First come named turns, each shown by rows before and after it. For each pair of rows after them, which turns, in which order, take the first row to the second? The first pair is done for you.
turn X:
[  4 -22  17  19  -7  16  15  40] => [ 19 -21   7  21  -3   8  17  36]
[ 16  21  -9 -28  32  -8  -4 -19] => [ 10  16   0 -37  24  -5 -11 -19]
[ 80  25 -41 -64   5 -54 -21 -52] => [ 36  12  -1 -94 -27 -34 -61 -51]
turn Y:
[ 15 -35  22 -27 -27 -42 -20   1] => [-25 -15  52  13 -15  17 -21  29]
[-31  62   2  41  13  82 -13  -6] => [ 44  56 -70  21  21   2  21 -47]
[-26  69 -11   2   6  81 -21 -43] => [ 20  68 -56  -7  17  33  -2 -68]
[-25 -14  35  14   0  14  -6  23] => [ 6  5  2 40 23  3 20 17]
turn B:
[-46  -6  54 -22 -23  16 -48   8] => [ -5  27 -13 -49 -20 -18 -40 -54]
[ 19 -43 -26 -10  -6 -27  10   6] => [ 13 -50 -13   4  -6 -22  15  20]
[ 11  33 -30 -13  35 -41  17  12] => [ -5  12   3  11  40 -23  21  49]
turn Z:
[ 14  46 -19   1  -3   2  35 -30] => [-23  39  14 -28 -29  20   2 -29]
[-26  20  14  -1 -13  12 -11 -20] => [-21 -16  30  -5 -15 -12  -6   2]
[  6 -59  34  36  16 -15  21  80] => [ 34   8 -36  71  50   3  48  35]
Then:
(2 to 3 turns a pair)
[ 11 -10 -17  22  11 -19  17  43] => [  1  20 -38 -26 -13 -18 -16 -16] -> Z Y Z
[ -8 -47  23 -42 -22 -46 -35   1] => [-29  43   1  44  30  51 -12  -1] -> Y Y Z
[-28 -48  43  73  -5   0  -2  76] => [-47  11  -5 -38 -59  -4 -72 -53] -> B B X
[ 34 -32 -25 -47 -38 -41  -5   3] => [-17 -18  26  23 -16  41  -1  62] -> B Y Y
[ 42 -28   0 -64 -43 -32 -10 -56] => [-23 -28  63 -45 -48  32 -32 -16] -> Z Y
[ 35 -31 -18  34  17 -19  25  11] => [-30  17   3  -1 -16  46 -31 -30] -> Z Z
[ 52 -32  15  10 -24 -65  21  54] => [11 61  3 73 13 35 26 41] -> Z B Z
[ 61 -23 -49 -32  -2 -69  37 -24] => [ 34  53 -60  39  39  20  47 -30] -> B Z
[ -8  45 -50  30  23  33   9 -32] => [-23  47 -39  30  20  49  -2 -31] -> Z Y
[ 55  -8 -25  60  35 -48  52  15] => [-24 -63  71  -2 -29 -34 -15  46] -> Y B Y
[ 27 -25  36 -32   3 -28 -20  40] => [ 18   2  16 -58 -11 -24 -37   5] -> X B
[  1 -20  51  51  32  -1   7  76] => [ 68  31 -53  -5  28 -53   5 -29] -> B B B
[ -6 -89  55 -16 -23 -35 -19  45] => [ 60 -56 -10  45  33 -54  40  38] -> Y X Y
[ 23 -26   6  70  48 -26  45  67] => [ 16  75 -72  34  41   5  18 -46] -> Z Z Y
[-11 -19  10 -36   1 -29 -27  -4] => [ -4  26 -19 -22  16  -7 -25 -31] -> Z Z Z
[-38  -1  48  20  -3  53 -10  43] => [ -8 -53  39 -37 -29 -28 -19  36] -> B Z
[ 25 -23  -9 -40 -23 -41 -25   2] => [ 13 -25  -3 -41 -26 -33 -34   0] -> Y B Z
[ 24  18 -60  29  22  -8 -14 -17] => [  8 -54   2   4  -5 -35 -22  29] -> Z Z Z
[-22  26 -19  62   8  25  18 -19] => [-45 -33  40  35 -22   9  -7  19] -> Z Z
[-27  52 -15  12   6  55 -14 -32] => [  0 -60  37   8  -4 -19   0  49] -> Z Z
[-10 -32  14 -56 -34 -26 -15  -7] => [-33  42  -2   5   2  56  -6 -19] -> Y B Y
[-30 -36  38 -55 -62  39 -16  -4] => [ 25  17 -19  58  15  65  58  13] -> Y X
[-20  -8 -12   5   8  80  12   1] => [ -1 -54   7   6   8  45  27  36] -> Z Z
[ 18   4 -49 -15 -14 -41  12 -16] => [  7  -3 -21  45  16  -5  33  36] -> B B Z
[ 13  32 -32  69  48  31  44  -1] => [-65 -23  61   6 -20  45 -25  20] -> Z Z
[-40 -61  32 -15  -3  13   8  51] => [  3  34 -64   9  33  25  31 -30] -> Y Y Z
[-24  18  38  25   8  31   7  51] => [ 35  33 -38 -20   3 -38  13 -24] -> Y Y Z
[-12 -55  12   3  -3 -16 -10  29] => [  4  20 -46  25  21  17   3 -19] -> Z Z
[ -7  18 -30  59   5  37  31  21] => [-45 -16  20  25 -29  43  -7  40] -> Z Z
[-18 -19  20  18   5  14  13  36] => [ 16  10 -37 -13   1 -22  14 -22] -> Y Z Y
[ -4  50 -45 -15  20  43  21 -40] => [-19  -8  -5 -78 -26  -1 -16 -33] -> Y Z
[-12   9   9  73  53  25  70  25] => [-78   8  61  29  10  65  14  18] -> Z Z
[ 22 -21  -4  55  35   7  42  37] => [-22  41 -26 -22 -10  35 -26 -58] -> Y Z Z
[-27  46  25 118  59  57  30   6] => [ -26   64  -22  -41  -21   -7  -46 -124] -> Y Z Y
